128 stands for zero in the data rows.
Here is a table of points, one per row:
array([38, 97, 214, 171, 122, 144, 97, 161, 0, 128, 72, 79, 151, 209, 105, 255])
array([122, 118, 125, 107, 126, 125, 118, 132, 129, 126, 123, 133, 131, 123, 134, 125])
array([125, 149, 136, 121, 135, 128, 128, 108, 164, 131, 127, 130, 116, 135, 145, 112])
array([141, 124, 150, 107, 165, 145, 87, 112, 114, 116, 137, 112, 133, 96, 98, 123])
array([111, 172, 151, 165, 153, 98, 108, 96, 176, 137, 131, 101, 130, 102, 81, 137])
array([134, 138, 126, 115, 112, 133, 124, 120, 144, 113, 145, 141, 129, 144, 150, 100])
array([142, 126, 148, 138, 126, 150, 131, 134, 142, 116, 112, 107, 86, 103, 130, 130])
array([114, 171, 155, 140, 103, 150, 130, 151, 140, 152, 126, 128, 157, 128, 123, 131])
array([199, 87, 86, 83, 164, 160, 114, 135, 68, 164, 168, 93, 153, 141, 129, 216])
array([163, 120, 93, 144, 119, 99, 116, 126, 102, 95, 158, 127, 135, 154, 117, 122])
array([113, 137, 117, 110, 106, 142, 136, 128, 133, 123, 135, 157, 118, 124, 127, 108])
array([138, 130, 110, 121, 115, 131, 101, 125, 131, 107, 117, 120, 128, 116, 127, 97])
array([113, 139, 143, 134, 134, 129, 139, 129, 128, 120, 143, 151, 118, 128, 144, 111])
array([129, 160, 100, 163, 96, 111, 122, 164, 82, 163, 33, 40, 94, 134, 73, 154])
array([140, 135, 102, 116, 103, 126, 126, 128, 126, 118, 139, 126, 150, 129, 134, 98])
array([73, 124, 161, 140, 161, 147, 154, 133, 122, 126, 120, 111, 142, 192, 168, 141])
array([141, 139, 143, 106, 134, 106, 123, 144, 134, 142, 149, 125, 148, 140, 132, 110])
array([99, 127, 128, 120, 155, 128, 162, 141, 124, 113, 111, 171, 74, 110, 119, 119])
array([144, 128, 138, 109, 171, 132, 120, 161, 114, 139, 160, 125, 117, 101, 77, 154])
array([141, 121, 99, 114, 147, 126, 143, 128, 110, 135, 109, 184, 90, 149, 152, 136])
array([164, 156, 149, 124, 141, 90, 128, 157, 165, 112, 105, 134, 148, 130, 120, 105])
array([154, 117, 131, 129, 123, 106, 106, 128, 137, 131, 125, 125, 140, 115, 122, 103])
array([92, 110, 130, 126, 130, 132, 149, 124, 155, 127, 125, 154, 101, 118, 126, 80])
array([116, 109, 143, 120, 127, 131, 127, 109, 149, 131, 106, 104, 155, 148, 163, 101])
array([135, 96, 133, 119, 170, 184, 155, 142, 120, 120, 114, 142, 108, 84, 121, 157])
array([75, 133, 147, 127, 133, 109, 187, 133, 173, 148, 150, 158, 101, 126, 151, 104])
array([68, 92, 117, 176, 113, 89, 129, 87, 153, 125, 134, 134, 124, 142, 180, 143])
array([136, 136, 116, 141, 134, 127, 111, 131, 112, 114, 152, 128, 147, 157, 114, 117])
array([123, 185, 154, 90, 152, 133, 124, 197, 158, 178, 142, 109, 147, 57, 125, 155])
array([123, 124, 119, 153, 109, 144, 122, 146, 91, 101, 145, 119, 152, 150, 120, 153])
array([168, 111, 114, 135, 63, 135, 102, 138, 136, 116, 166, 82, 167, 108, 124, 112])
array([126, 131, 119, 98, 131, 139, 142, 142, 106, 110, 135, 151, 109, 125, 106, 115])
array([123, 115, 150, 128, 115, 119, 109, 116, 112, 133, 136, 138, 137, 155, 148, 151])
array([124, 108, 141, 111, 144, 126, 125, 116, 129, 111, 128, 154, 109, 108, 122, 93])
array([138, 114, 130, 121, 122, 126, 124, 130, 136, 126, 139, 144, 121, 127, 139, 120])
array([130, 134, 127, 132, 141, 140, 139, 103, 113, 140, 146, 148, 131, 123, 164, 150])
array([118, 174, 136, 131, 134, 116, 123, 128, 157, 139, 111, 105, 117, 117, 99, 119])
array([128, 122, 137, 137, 128, 129, 134, 134, 122, 113, 135, 120, 128, 165, 167, 123])
array([120, 109, 136, 120, 150, 116, 122, 127, 153, 114, 133, 149, 123, 117, 126, 81])
array([169, 143, 81, 121, 86, 118, 143, 94, 104, 159, 126, 90, 158, 122, 137, 131])
array([127, 122, 125, 142, 110, 113, 128, 112, 147, 135, 136, 124, 137, 126, 130, 108])
array([144, 124, 106, 128, 130, 107, 166, 149, 152, 105, 129, 142, 125, 134, 125, 107])
array([142, 110, 105, 189, 112, 159, 112, 133, 136, 157, 74, 129, 168, 169, 110, 191])
array([140, 96, 126, 146, 119, 118, 96, 119, 109, 130, 123, 113, 140, 151, 130, 137])
array([115, 144, 126, 109, 130, 138, 131, 148, 145, 124, 134, 170, 129, 134, 134, 90])
array([145, 117, 119, 93, 101, 156, 130, 133, 114, 111, 130, 135, 108, 103, 107, 130])
array([114, 151, 141, 151, 160, 105, 159, 125, 146, 145, 97, 199, 108, 121, 150, 111])
array([206, 108, 33, 118, 66, 116, 140, 30, 36, 166, 175, 105, 132, 96, 143, 213])
array([111, 99, 143, 129, 156, 142, 123, 150, 145, 128, 95, 108, 150, 116, 107, 110])
array([132, 135, 105, 115, 120, 151, 143, 134, 131, 85, 135, 133, 125, 110, 122, 132])
array([106, 161, 164, 145, 131, 104, 123, 58, 201, 130, 131, 119, 84, 115, 131, 105])
These points spread out most along one direction. For each point below, how far along it does it lie, from 0 to 99? The average is 50, and the first point in the table lies past the average.
array([113, 139, 143, 134, 134, 129, 139, 129, 128, 120, 143, 151, 118, 128, 144, 111]) 40
array([145, 117, 119, 93, 101, 156, 130, 133, 114, 111, 130, 135, 108, 103, 107, 130]) 53
array([130, 134, 127, 132, 141, 140, 139, 103, 113, 140, 146, 148, 131, 123, 164, 150]) 53
array([111, 172, 151, 165, 153, 98, 108, 96, 176, 137, 131, 101, 130, 102, 81, 137]) 41
array([73, 124, 161, 140, 161, 147, 154, 133, 122, 126, 120, 111, 142, 192, 168, 141]) 52
array([135, 96, 133, 119, 170, 184, 155, 142, 120, 120, 114, 142, 108, 84, 121, 157]) 52
array([141, 124, 150, 107, 165, 145, 87, 112, 114, 116, 137, 112, 133, 96, 98, 123]) 52
array([123, 115, 150, 128, 115, 119, 109, 116, 112, 133, 136, 138, 137, 155, 148, 151]) 58
array([154, 117, 131, 129, 123, 106, 106, 128, 137, 131, 125, 125, 140, 115, 122, 103]) 47
array([75, 133, 147, 127, 133, 109, 187, 133, 173, 148, 150, 158, 101, 126, 151, 104]) 25
array([120, 109, 136, 120, 150, 116, 122, 127, 153, 114, 133, 149, 123, 117, 126, 81]) 32
array([114, 151, 141, 151, 160, 105, 159, 125, 146, 145, 97, 199, 108, 121, 150, 111]) 29
array([126, 131, 119, 98, 131, 139, 142, 142, 106, 110, 135, 151, 109, 125, 106, 115]) 47
array([114, 171, 155, 140, 103, 150, 130, 151, 140, 152, 126, 128, 157, 128, 123, 131]) 49
array([169, 143, 81, 121, 86, 118, 143, 94, 104, 159, 126, 90, 158, 122, 137, 131]) 66
array([140, 135, 102, 116, 103, 126, 126, 128, 126, 118, 139, 126, 150, 129, 134, 98]) 48
array([116, 109, 143, 120, 127, 131, 127, 109, 149, 131, 106, 104, 155, 148, 163, 101]) 46
array([122, 118, 125, 107, 126, 125, 118, 132, 129, 126, 123, 133, 131, 123, 134, 125]) 49
array([138, 114, 130, 121, 122, 126, 124, 130, 136, 126, 139, 144, 121, 127, 139, 120]) 46
array([142, 126, 148, 138, 126, 150, 131, 134, 142, 116, 112, 107, 86, 103, 130, 130]) 47
array([115, 144, 126, 109, 130, 138, 131, 148, 145, 124, 134, 170, 129, 134, 134, 90]) 34
array([168, 111, 114, 135, 63, 135, 102, 138, 136, 116, 166, 82, 167, 108, 124, 112]) 59
array([125, 149, 136, 121, 135, 128, 128, 108, 164, 131, 127, 130, 116, 135, 145, 112]) 38
array([124, 108, 141, 111, 144, 126, 125, 116, 129, 111, 128, 154, 109, 108, 122, 93]) 37
array([199, 87, 86, 83, 164, 160, 114, 135, 68, 164, 168, 93, 153, 141, 129, 216]) 90
array([128, 122, 137, 137, 128, 129, 134, 134, 122, 113, 135, 120, 128, 165, 167, 123]) 51
array([118, 174, 136, 131, 134, 116, 123, 128, 157, 139, 111, 105, 117, 117, 99, 119]) 42
